Each row has a name. Each piece below is followed by the name of the row it came from, unless a question asks for something else. Each question is about the rows just above it.

k_389: [ 97 209 175 134 172 171 104 143 107 101 163  96 166 126  98  95  85 183
 109 145 152 110  94 166 161 135 157 109 123 144  93 185 163 129]
k_39: [ 96 169 155 143 150  86 133 159 108  90 110 167 160 146 131 108 110 120
 103  79 121  82 102 181 156 107 174  91 146 185 169 166 153 133]
k_444: [ 92 204 173 139 169 141 112 152 104  92 146 122 169 134 107  95  90 165
 104 120 143  96  92 178 164 124 169  99 132 164 120 185 165 131]
k_154: [144  74  98 128  98  78 150 126 139 138  93 167 106 135 154 150 158  79
 136  98 106 128 148 114 109 115 118 132 138 132 171  92 107 128]
k_694: [152  67  93 123  95  98 146 116 144 149 103 150  99 129 150 153 160  88
 143 117 110 142 154  99 103 124 105 143 131 114 152  85 101 127]
k_595: [ 92 190 167 142 161 112 122 157 105  89 127 146 167 141 119 100  98 143
 102  97 132 106  95 183 162 114 118 132 137 132 171 178 161 132]
k_633: [106 143 140 141 135  70 141 155 115  98  97 179 148 147 141 119 125 100
 109  72 113  87 112 170 146 104 165  97 148 180 182 147 142 132]
k_255: [132  90 108 133 106  64 151 137 132 124  87 180 118 141 155 142 151  77
 105  81 104 112 138 133 120 108 135 119 144 153 184 106 116 130]
k_604: [119 114 123 138 119  61 148 147 123 110  88 185 133 146 150 131 139  84
 118  72 106  97 125 153 133 104 151 106 147 170 188 126 129 131]
k_807: [108 200 168 128 168 196  99 130 113 115 176  74 156 118  93  99  88 194
 118 169 158 129 102 146 152 146 140 123 115 121  70 175 156 127]
Give the next 2 entries after [204 173 139 169].	[141 112]
asked: [119 114 123 138 119  61 148 147 123 110  88 185 133 146 150 131 139  84
 118  72 106  97 125 153 133 104 151 106 147 170 188 126 129 131]	k_604
The rest of the row after [118 132 138 132 171]:	[ 92 107 128]

k_263: [115 122 130 107]
k_839: [112 102 134  96]
k_496: [115 102 116 169]
k_451: [115 122 106 101]
k_100: [112 102 134  73]
k_801: [117 111 106 135]
k_277: [115 151 144 169]
The rest of the row after [115 122 106]:	[101]
asked: [117 111 106 135]	k_801
The one value in k_263 and k_496:	[115]

k_145: [123  93 183 134  97 126 156 133 129 138]
k_973: [126 129 106 125 122 140 106 135 147 112]
k_413: [104  98 107 108 113 120 157 111 103 153]
k_575: [164 163  83 141  80 128  99 151 189 133]
k_469: [112  92 104 151 107 116 148 130 126 129]
k_274: [126 108  56 115 166 107 128 105 103 146]
k_760: [105  98 113 156 116 123 103 133 161  79]
k_567: [104 145  66 132 160 110 106 114 116  95]
Which value is in both k_567 and k_973?	[106]
The rest of the row after [105  98]:	[113 156 116 123 103 133 161  79]
asked: [105  98 113 156 116 123 103 133 161  79]	k_760
Where do [107 108 113 120 157 111 103] appear?	k_413

k_89: [118 180 204 129 106  63  84 138 151  89 110 135 133 125 164 111  90 154
  95  94 129  90 152 164 129 151 130  94 137 138 185  80 136 165 163 119
 203 157  97  80 191 127 100 145 101 164 156 112]
k_390: [138 124 124  78  83  91 195 102  92 121 118 108 191 135 171 137 121 151
 152 106 156 200 130 167 190 143 142  73 117 117  95 109 173 115 103 135
  86 154 118 155 146 136 122 180 159  75 158 152]
k_208: [119 173 193 175 173 168  67 152 160 137 139 147  68 122  85 121 137 104
 108 151 101  62 125  89  68 113 115 183 137 138 155 150  84 138 150 122
 163 101 139 105 107 120 135  78 131 176  98 107]
k_91: [121 173 194 122 103  66  99 133 143  93 111 131 141 126 165 114  94 154
 102  95 132 105 149 165 137 150 132  91 141 143 174  83 141 158 155 121
 187 157 100  90 185 129 103 149 109 152 156 117]
k_857: [118 176 199 133  94  71  81 140 153  93 112 136 127 124 157 111  94 150
  95  98 126  87 150 158 123 148 129 101 144 146 184  95 131 163 163 119
 201 153 100  81 185 127 103 139 101 166 151 111]
k_940: [119 135 136 129 107  63  84 151 159 131 135 145  76 122  95 120 131 110
 106 144 105  66 128  98  76 117 117 172 138 139 159 141  91 141 151 121
 168 108 134 103 117 121 131  86 101 174 105 107]
k_636: [137 127 129  83  86  91 186 105  97 120 118 110 185 134 169 135 120 150
 148 106 153 191 131 165 184 142 141  76 119 119 102 108 169 118 107 134
  94 153 118 150 148 135 121 175 154  82 156 148]
k_364: [120 130 130 170 167 161  72 150 158 135 137 145  75 122  91 121 134 108
 109 147 104  68 126  95  75 115 116 175 137 137 155 145  90 138 149 122
 162 105 137 106 112 121 133  84 103 172 102 108]
[137 127 129  83  86  91 186 105  97 120 118 110 185 134 169 135 120 150
 148 106 153 191 131 165 184 142 141  76 119 119 102 108 169 118 107 134
  94 153 118 150 148 135 121 175 154  82 156 148] is in which row?	k_636
Among the named rows, does one hold [156 117] next to each other, in this order?	yes
After [173 194], its row goes on with	[122 103  66  99 133 143  93 111 131 141 126 165 114  94 154 102  95 132
 105 149 165 137 150 132  91 141 143 174  83 141 158 155 121 187 157 100
  90 185 129 103 149 109 152 156 117]
Go on from [129 106  63  84] to the end of its row.	[138 151  89 110 135 133 125 164 111  90 154  95  94 129  90 152 164 129
 151 130  94 137 138 185  80 136 165 163 119 203 157  97  80 191 127 100
 145 101 164 156 112]
The rest of the row after [137 137]:	[155 145  90 138 149 122 162 105 137 106 112 121 133  84 103 172 102 108]
asked: [136 122 180]	k_390
asked: [121 173 194 122 103  66  99 133 143  93 111 131 141 126 165 114  94 154
 102  95 132 105 149 165 137 150 132  91 141 143 174  83 141 158 155 121
 187 157 100  90 185 129 103 149 109 152 156 117]	k_91

k_185: [114 106 121 138 161 188 162 150 135  90 156 109]
k_716: [ 85 116 126 124 109 165 127 134 134  88 133 117]
k_62: [156 142 187 142 138  99 154 132 140  81 150 154]
k_534: [ 93  99 153 111 155 144  85 125 102  86 123  83]
k_66: [139 106 122 138 161 188 130 121 126 125 133 124]
k_386: [114 102 121 142 161 188 162 150 135  90 156 109]
The row with [ 99 153 111 155 144  85 125 102  86 123] is	k_534
The one value in k_716 and k_534:	[85]
Which value is in both k_534 and k_386?	[102]
Shared by k_534 and k_66:	[125]
Give the next 2 entries after [114 102 121 142 161 188 162].	[150 135]
After [106 121 138 161 188], its row goes on with	[162 150 135  90 156 109]
The rest of the row after [132 140  81]:	[150 154]

